128 stands for zero in the data rows.
Here are some points, one per row:
121;095;116;111;067;129;083;110;153;114;118;129;165;057;152;110;132;138;174;122;165;107;097;160;135;173;195;182;074;141;121;149;111
118;095;133;092;140;124;150;117;088;082;208;135;163;085;134;148;127;138;160;108;115;090;117;151;120;098;127;181;190;184;122;096;204
190;082;137;106;152;150;109;124;133;130;089;143;166;117;176;107;142;118;065;179;146;194;103;140;197;077;145;133;161;137;122;125;178
174;136;159;129;129;135;098;133;128;050;114;162;193;116;178;151;169;125;142;143;095;140;084;158;130;141;131;148;127;145;182;150;123
173;138;094;079;108;141;167;087;113;122;103;125;144;146;134;167;097;098;211;185;170;162;122;058;150;109;146;115;115;067;134;063;131
191;161;133;180;135;116;151;074;153;109;143;141;111;118;135;106;135;133;150;136;112;136;133;083;157;093;158;168;132;193;126;103;113
123;111;155;154;107;110;107;101;133;106;087;098;089;136;124;127;160;123;107;128;141;150;142;143;141;138;085;109;103;154;074;105;153
119;151;144;152;099;112;189;147;092;109;097;222;096;157;131;121;135;177;120;106;101;181;139;132;129;162;151;156;094;161;103;140;115
126;132;156;147;159;092;120;125;127;091;101;166;096;116;088;114;133;160;127;055;146;108;110;123;092;121;169;078;132;079;197;096;183
199;118;098;156;146;111;096;121;099;069;140;142;113;159;048;090;129;086;147;133;183;132;137;138;146;126;133;151;107;102;124;144;110
156;200;099;149;109;090;136;119;142;224;115;186;141;094;046;081;139;089;169;093;079;134;148;164;123;110;150;100;170;094;112;154;137
132;122;153;145;164;145;186;101;135;120;168;141;144;157;159;095;136;119;124;111;083;149;182;165;092;100;151;141;120;081;093;110;111
117;095;120;125;141;084;068;101;046;133;072;137;130;133;166;178;120;142;117;156;126;115;143;195;186;157;147;204;167;111;083;106;152
164;112;134;152;143;124;176;129;137;155;136;126;112;112;153;147;108;086;159;063;093;153;109;160;161;063;145;115;136;115;076;137;165
113;159;145;156;135;146;144;144;101;162;083;158;147;137;144;154;187;120;151;092;126;129;117;157;186;155;068;140;074;109;167;089;088
124;138;183;155;153;078;112;162;164;164;180;129;118;120;123;101;089;132;143;081;168;143;127;165;121;072;118;181;135;124;098;168;123
171;122;132;128;146;164;123;062;071;150;083;138;124;096;153;080;080;161;131;166;168;112;130;157;114;127;090;157;067;058;093;168;110
146;124;133;057;135;117;115;105;195;088;176;131;108;054;133;084;055;133;075;140;086;108;155;119;184;139;129;125;097;128;094;100;061
111;165;156;096;069;136;161;134;084;141;187;168;080;185;147;080;180;142;159;128;113;156;131;188;172;163;164;085;098;164;176;117;157
117;129;090;159;110;169;141;098;168;148;102;073;179;108;129;171;151;161;081;062;113;163;093;190;131;147;152;144;163;106;143;092;132
109;077;113;130;085;115;137;117;061;110;151;102;079;139;075;148;101;165;116;121;084;172;163;131;129;151;137;112;102;147;083;141;130
169;173;115;136;169;150;156;171;104;216;211;142;132;084;145;132;122;178;088;111;093;201;148;071;100;144;142;090;116;186;122;140;130
139;120;122;122;105;078;145;104;188;177;093;113;177;158;110;100;119;164;096;176;111;113;145;164;180;188;139;090;110;144;121;112;153
101;176;087;094;110;160;118;114;132;128;149;142;218;132;105;159;139;173;153;153;114;136;195;100;114;099;115;174;124;091;168;156;113
147;088;122;088;127;094;150;139;111;170;146;173;175;160;105;134;185;170;163;111;143;076;145;117;115;132;148;139;151;150;110;118;180
168;066;092;109;073;215;170;187;103;150;181;099;153;165;117;136;088;132;096;107;145;129;068;134;122;152;151;159;134;156;103;157;138
111;155;155;142;072;137;134;152;089;142;122;105;135;163;166;160;134;092;086;149;159;136;049;124;119;143;100;158;133;157;128;121;143
120;176;155;132;101;126;177;098;154;080;123;190;122;091;122;157;106;166;097;043;130;144;156;129;101;141;044;107;172;095;115;155;236
086;210;129;096;158;119;115;133;132;114;076;123;134;091;122;056;123;089;108;197;143;151;111;096;057;131;165;100;122;139;147;102;160
108;104;093;134;120;131;099;134;126;080;128;116;136;151;084;112;108;164;203;067;100;166;158;084;145;159;104;138;066;123;181;150;152
121;141;107;121;100;127;109;166;167;095;151;173;156;158;123;133;048;104;156;154;169;127;091;131;100;074;089;121;107;124;090;099;126
105;112;114;081;099;125;169;127;100;111;088;136;132;146;091;149;117;077;115;121;167;189;160;166;103;166;127;127;144;174;210;124;098
136;144;157;088;151;125;190;106;124;183;113;134;098;102;108;129;091;150;112;129;155;117;067;108;131;151;091;143;120;186;179;183;118
158;106;098;044;125;123;085;131;127;141;103;105;123;135;167;180;181;149;108;123;139;113;149;154;103;129;154;124;171;086;121;118;138
066;102;144;087;124;134;133;158;141;145;135;159;174;101;143;121;152;084;118;138;104;062;119;111;148;122;045;193;122;092;179;127;129
095;143;127;129;115;121;116;098;129;129;168;197;068;128;126;119;114;191;169;121;107;109;037;117;137;133;139;132;066;111;117;138;158
132;121;156;114;113;159;123;153;106;123;141;127;143;197;135;146;090;160;114;140;087;130;118;110;131;183;149;096;090;072;183;147;137
123;148;121;132;128;108;156;105;161;104;183;132;078;153;141;188;058;062;115;102;178;113;194;126;159;198;103;113;118;117;155;078;173
147;128;149;087;197;098;144;118;159;104;127;087;132;192;112;122;144;123;176;061;111;175;154;184;074;139;125;124;183;110;091;118;140
078;167;159;087;196;149;202;195;129;112;118;108;127;121;097;134;115;135;070;132;143;115;122;153;162;132;140;161;096;140;107;094;084
104;099;092;198;191;103;158;108;158;102;067;082;149;148;147;123;099;120;106;169;101;157;129;156;105;125;154;147;146;103;138;152;161
151;187;167;148;070;089;121;113;100;091;099;161;119;136;086;107;136;102;067;110;157;089;171;108;067;172;161;112;127;132;080;126;104
107;094;158;140;097;142;099;153;192;145;128;168;093;140;132;135;132;124;199;106;125;190;111;098;108;151;082;196;097;180;075;121;111
134;146;170;124;079;103;096;160;104;039;158;096;181;058;104;146;155;127;114;100;090;131;121;135;129;112;112;162;156;104;097;179;151
145;126;119;130;064;095;161;111;099;131;152;116;146;076;126;115;153;095;109;135;137;056;142;129;109;099;136;095;080;144;123;130;097
181;120;136;078;101;131;139;171;160;178;112;047;052;072;109;134;131;083;201;110;066;095;133;127;117;161;115;125;098;163;177;150;138
119;083;049;174;134;110;099;159;127;093;118;099;131;094;126;112;156;157;112;112;173;100;123;156;148;127;162;104;115;150;136;153;059
139;179;079;134;054;122;109;186;154;108;110;107;110;128;170;137;102;138;129;141;143;105;160;196;092;059;117;107;151;132;143;154;146
132;148;137;130;131;101;135;111;158;126;123;106;135;132;110;172;112;155;175;159;104;159;053;135;127;075;084;058;124;137;114;148;111
205;144;130;113;184;072;152;225;126;141;127;153;051;131;170;103;167;181;109;119;153;090;176;127;104;134;113;171;131;104;108;130;179
076;156;153;143;183;163;085;162;071;093;119;122;119;084;166;129;097;103;145;121;107;131;162;098;186;150;151;106;127;184;135;137;152
167;125;108;177;133;117;063;156;128;131;114;088;142;069;124;146;127;189;140;136;161;173;153;089;187;122;156;117;125;101;178;130;113
141;130;147;149;126;202;107;120;082;131;146;140;132;155;094;134;150;090;148;149;085;056;141;136;149;127;119;115;147;134;124;154;093
092;125;097;159;138;163;091;113;092;141;095;128;108;132;110;130;142;099;151;111;167;106;145;086;114;113;080;120;184;189;137;069;090
145;074;130;120;196;098;150;134;150;100;138;142;139;076;141;157;161;082;143;156;154;104;073;082;145;141;203;140;125;098;158;168;191
118;143;082;181;138;089;198;100;136;126;141;087;135;159;182;118;133;092;138;174;123;147;158;164;173;163;111;159;154;140;157;179;105
150;123;120;119;126;131;091;161;103;147;091;152;107;147;158;083;122;121;101;138;098;169;084;098;143;154;060;119;141;119;137;186;138
112;076;196;103;101;132;123;151;133;114;128;102;151;105;111;086;076;175;126;179;133;132;152;084;134;137;115;090;218;102;129;136;097
143;094;114;171;131;152;086;069;162;135;160;096;095;043;130;187;137;144;116;164;147;133;127;156;121;114;128;127;142;115;094;096;137
135;053;191;112;184;134;146;156;173;156;140;178;153;153;052;115;197;115;154;143;126;178;173;147;126;095;106;124;092;102;104;106;117
120;152;089;121;143;136;111;143;098;111;128;076;123;162;113;093;160;093;083;156;132;119;109;113;105;119;059;167;098;163;134;095;165
104;110;074;161;152;125;134;130;126;142;157;142;074;099;118;108;112;110;145;218;072;120;098;199;127;137;161;119;183;057;122;078;136
114;092;098;129;126;143;204;108;140;068;055;111;096;098;126;119;154;161;150;107;085;113;112;088;107;067;136;138;113;156;150;117;094
208;178;144;130;167;181;123;100;101;109;150;101;142;141;155;116;124;133;165;136;073;068;106;095;120;217;102;121;147;135;121;122;095
145;077;178;180;142;080;088;135;157;140;077;182;169;164;097;124;129;160;102;138;101;118;171;103;141;132;171;152;115;176;150;111;109
103;104;065;182;081;117;131;161;201;150;171;183;111;160;133;120;093;109;068;126;119;079;195;078;163;109;104;113;104;092;155;077;182
143;135;111;125;114;198;109;098;117;115;146;114;121;159;141;075;139;066;106;063;098;168;084;087;163;136;171;143;143;110;110;085;141
138;076;124;121;112;043;113;137;154;109;133;107;155;164;193;104;084;116;136;153;026;121;107;136;110;118;131;125;140;141;112;122;121
119;153;176;137;083;134;152;184;111;128;118;150;137;127;185;117;173;169;123;110;113;190;119;096;163;096;107;071;130;106;130;106;068
104;161;090;088;133;060;140;106;094;165;095;141;133;144;125;115;158;127;132;099;108;093;079;095;100;082;114;141;162;125;117;096;092
153;104;133;130;089;103;110;109;152;129;104;163;121;069;077;168;161;099;111;155;092;167;060;174;097;167;114;096;178;128;164;131;092
138;117;134;146;151;161;144;176;087;132;148;158;112;119;150;141;132;117;159;160;119;096;140;086;119;184;117;064;191;165;096;136;107
157;112;027;084;138;046;067;069;101;143;198;145;125;153;123;099;118;091;077;074;146;171;131;113;121;105;067;126;121;137;177;143;068
114;131;151;083;106;136;138;112;137;143;075;078;128;144;145;101;138;101;129;096;181;101;101;121;122;134;138;084;138;133;061;121;101
161;104;133;117;068;176;133;138;178;146;086;158;072;112;137;135;118;135;110;138;117;116;171;122;119;110;133;208;164;155;194;097;107
135;181;069;143;101;115;125;126;144;132;133;098;108;159;126;110;154;172;116;175;111;081;134;091;136;085;087;109;111;145;115;124;192
082;121;076;107;098;156;084;169;137;095;139;117;140;143;108;155;159;114;129;157;111;154;108;078;066;120;184;130;140;121;045;158;123
130;128;138;161;132;171;210;089;093;077;147;116;140;125;088;113;129;154;123;161;164;124;141;126;118;071;091;149;135;112;169;141;111
118;123;149;183;122;155;148;131;099;201;094;106;147;134;127;145;056;127;141;101;169;093;108;102;100;126;139;119;173;114;151;127;117
131;118;093;079;128;212;122;136;135;182;100;140;111;114;092;199;148;119;114;127;167;160;135;124;117;164;125;118;092;135;073;169;151
088;132;159;093;100;145;099;045;138;150;150;114;150;122;165;108;118;102;102;138;120;093;183;106;064;082;181;128;069;179;148;167;155
124;113;131;173;124;145;125;151;128;129;099;108;196;116;089;059;116;083;131;137;135;118;080;197;132;123;135;085;114;158;140;134;190
099;128;065;133;143;103;165;093;170;099;140;160;144;135;196;141;152;157;151;121;183;108;140;130;121;170;149;103;142;111;126;089;075
064;157;145;100;150;103;095;070;114;140;108;119;165;126;104;168;139;135;132;152;102;138;185;139;182;132;101;094;135;173;108;101;137
128;134;068;160;186;181;091;100;229;146;133;152;176;134;176;091;139;141;135;127;137;111;116;148;121;184;105;123;154;127;091;143;130
075;130;171;164;117;126;109;117;133;166;207;050;087;155;095;092;216;158;143;143;180;143;101;148;149;127;138;163;160;115;156;128;118
100;098;123;119;150;164;133;114;127;143;101;166;125;152;083;134;115;138;071;072;125;071;068;114;150;123;125;111;167;172;132;185;094
092;122;177;183;164;127;091;099;177;157;145;109;131;155;149;129;179;122;074;123;106;121;157;133;102;167;114;098;104;091;146;152;124
131;168;137;132;111;097;135;154;149;124;126;049;156;144;110;101;136;135;112;113;150;138;111;090;096;171;121;167;134;130;120;057;124
157;199;113;130;148;079;134;137;167;112;129;110;155;147;094;218;127;116;091;173;169;148;117;130;190;100;195;120;166;141;120;166;129
Along one direction, these points spread out more than along any other. How many in every 100 of the points above lie lower along it than each point below? Answers are rounded to whole numbers. More than half of the points above lie lower than the first one.
136;142;130;114;140;109;121;147;112;128;156;114;158;129;112;180;144;072;105;135;143;101;106;101;133;131;096;112;096;087;133;188;078 53
125;139;165;128;148;142;105;117;113;146;081;101;097;185;130;126;104;107;115;055;083;099;142;091;172;094;171;141;137;080;142;206;100 31
144;117;157;190;159;105;099;155;114;105;161;142;135;152;176;228;105;114;150;126;143;121;090;175;055;125;164;102;076;151;167;091;105 74
142;159;206;128;084;127;083;069;146;147;172;125;122;191;125;105;091;135;134;161;202;128;124;083;116;105;148;144;191;098;158;118;133 53
100;111;100;115;144;147;133;168;075;140;118;115;122;126;154;103;097;176;176;152;134;135;159;117;111;143;106;128;154;127;156;179;112 28
118;099;164;083;183;145;109;116;154;071;126;158;064;127;133;100;137;142;135;144;160;121;137;166;115;084;108;066;129;145;137;152;144 53
171;153;143;091;149;206;086;158;100;130;135;108;145;151;108;139;102;167;123;104;139;069;127;190;144;066;160;092;083;119;147;038;104 52
055;125;136;105;150;123;142;109;131;136;175;119;069;144;118;137;137;193;120;134;123;134;101;117;157;109;133;108;101;132;119;136;118 19
112;077;148;139;096;140;160;147;101;124;152;117;124;084;125;157;131;108;110;139;115;123;113;060;113;129;127;108;136;057;108;097;108 50
133;100;148;130;165;061;114;128;057;185;130;097;173;060;100;117;090;162;123;088;149;153;147;137;088;128;096;144;092;136;092;070;159 50
093;162;135;112;145;136;126;187;145;099;117;120;093;142;091;146;075;136;209;130;130;101;148;131;180;150;146;149;108;103;089;163;114 31
073;133;126;131;126;134;147;153;105;148;126;139;149;075;218;084;151;055;184;076;190;184;155;150;153;104;175;105;143;116;107;134;143 69
146;096;128;149;108;121;161;078;138;128;091;092;095;155;177;140;153;075;114;167;157;106;176;088;077;104;118;131;067;145;085;157;155 60
090;169;128;115;155;180;093;126;116;128;102;160;056;109;132;158;099;110;099;174;073;163;168;177;100;113;127;186;095;120;147;109;107 48
